A =
[[130 133 129 132]
 [131 135 133 137]
 [139 139 128 144]
 [120 125 131 113]
 [156 131 134 116]
 [122 123 129 111]
 [130 127 129 127]
 [123 128 122 126]
 [127 129 127 131]]
Rows and columns are counted from 1.
(1, 1)	130
(7, 4)	127
(4, 3)	131
(4, 1)	120
(1, 3)	129
(3, 1)	139
(6, 3)	129
(6, 1)	122
(5, 3)	134
(8, 3)	122
(9, 4)	131
(9, 2)	129
(1, 4)	132
(8, 4)	126

m =
[[119 117 120 128]
 [115 119 114 131]
 [125 123 106 133]
 [128 130 128 125]
 [130 125 124 127]
 [119 115 123 131]
 [123 124 125 127]
 [136 131 123 137]
 [117 125 122 124]
 [135 131 125 130]
 [123 127 131 124]
 [124 127 133 133]]
Indices start at 1.
row 1 col 1	119
row 8 col 1	136
row 3 col 1	125
row 9 col 4	124
row 12 col 3	133
row 7 col 3	125
row 2 col 3	114
row 6 col 4	131
row 8 col 2	131
row 3 col 4	133
row 5 col 2	125
row 9 col 3	122
row 6 col 2	115
row 2 col 4	131
row 5 col 4	127
row 7 col 4	127
row 2 col 1	115
row 5 col 1	130
row 3 col 3	106
row 9 col 1	117

W =
123  130  143  102  114  126  133  152  113  125
149  149  117  137  147  119  127  123  142  123
133  121  130  146  127  133   99  113  149  129
Rows and columns are counted from 1.
row 1 col 1	123
row 1 col 7	133
row 1 col 4	102
row 3 col 5	127
row 2 col 6	119
row 3 col 7	99
row 2 col 5	147
row 2 col 10	123
row 3 col 6	133

a =
131  128  127  127  127  126  129  133  126  134
129  128  129  128  127  128  129  128  127  128
132  128  131  129  131  128  127  127  127  126
128  127  122  124  125  129  126  125  127  123
127  133  121  121  123  131  120  125  127  119
128  128  126  128  128  128  128  127  129  127
126  128  125  125  126  132  126  123  127  122
131  132  125  123  123  132  131  122  129  122
131  128  121  133  130  125  138  124  128  125
127  127  127  128  129  129  128  128  127  129
138  130  128  129  154  129  115  130  125  126
Indices start at 1.
row 1 col 1	131
row 3 col 5	131
row 6 col 8	127
row 8 col 7	131
row 2 col 5	127
row 11 col 5	154
row 10 col 10	129
row 7 col 7	126
row 11 col 9	125
row 10 col 9	127
row 8 col 2	132
row 6 col 6	128
row 2 col 4	128
row 4 col 8	125
row 5 col 8	125
row 5 col 10	119
row 7 col 8	123
row 8 col 5	123
row 5 col 9	127
row 6 col 9	129
row 6 col 4	128
row 9 col 4	133
row 4 col 3	122
row 7 col 10	122
row 2 col 1	129
row 4 col 6	129
row 9 col 2	128
row 7 col 5	126
row 5 col 2	133
row 3 col 6	128
row 6 col 1	128
row 1 col 3	127
row 7 col 2	128
row 8 col 9	129
row 6 col 2	128

x =
array([[132, 119, 124, 127, 134, 130, 120, 135, 123, 131, 126, 134],
       [117, 144, 127, 117, 113, 142, 132, 131, 120, 137, 132, 123],
       [120, 122, 129, 126, 138, 129, 121, 130, 136, 121, 126, 121],
       [126, 132, 137, 118, 121, 132, 127, 133, 133, 128, 137, 131],
       [131, 129, 126, 132, 135, 106, 132, 145, 125, 120, 136, 135]])
Indices start at 1.
(1, 1): 132
(4, 9): 133
(4, 2): 132
(3, 11): 126
(2, 7): 132
(3, 10): 121
(3, 3): 129
(2, 5): 113
(5, 5): 135
(3, 2): 122
(4, 10): 128
(2, 4): 117
(1, 5): 134
(4, 12): 131
(1, 11): 126
(5, 9): 125
(4, 4): 118
(4, 3): 137
(3, 4): 126
(5, 6): 106
(5, 7): 132
(4, 5): 121
(2, 2): 144
(2, 9): 120
(5, 4): 132
(3, 5): 138
(5, 8): 145

data =
[[127 126 127 127 119 138 121]
 [131 129 120 127 132 128 129]
 [132 129 114 127 134 127 130]
 [133 129 111 126 128 137 124]
 [133 128 109 126 127 136 125]
 [124 124 120 129 123 132 125]
 [121 125 133 131 131 119 133]
 [131 129 114 128 133 128 129]
 [129 127 116 128 131 128 128]
 [131 128 108 128 140 120 134]
 [126 125 116 128 125 133 124]
 [126 124 112 127 118 142 119]
 [133 130 115 125 126 137 124]
 [122 126 143 130 119 131 124]
 [123 124 123 128 116 140 119]
 [132 129 103 127 139 124 133]]
Rows and columns are counted from 1.
(1, 1) => 127
(11, 3) => 116
(16, 1) => 132
(10, 7) => 134
(13, 5) => 126
(8, 5) => 133
(1, 3) => 127
(14, 7) => 124
(1, 6) => 138
(5, 6) => 136
(10, 1) => 131
(1, 4) => 127
(3, 4) => 127
(9, 7) => 128
(16, 5) => 139
(10, 3) => 108
(3, 1) => 132
(15, 3) => 123
(13, 7) => 124
(13, 1) => 133
(3, 5) => 134
(4, 7) => 124
(7, 5) => 131
(4, 2) => 129
(9, 3) => 116
(12, 3) => 112
(6, 6) => 132
(16, 2) => 129
(13, 4) => 125
(11, 4) => 128

arr =
136	134	127	151	110
149	133	127	140	124
141	126	128	114	146
151	132	127	138	128
157	128	127	119	146
Indices start at 1.
(1, 1) => 136
(3, 1) => 141
(4, 5) => 128
(4, 4) => 138
(2, 5) => 124
(2, 1) => 149
(3, 2) => 126
(4, 3) => 127
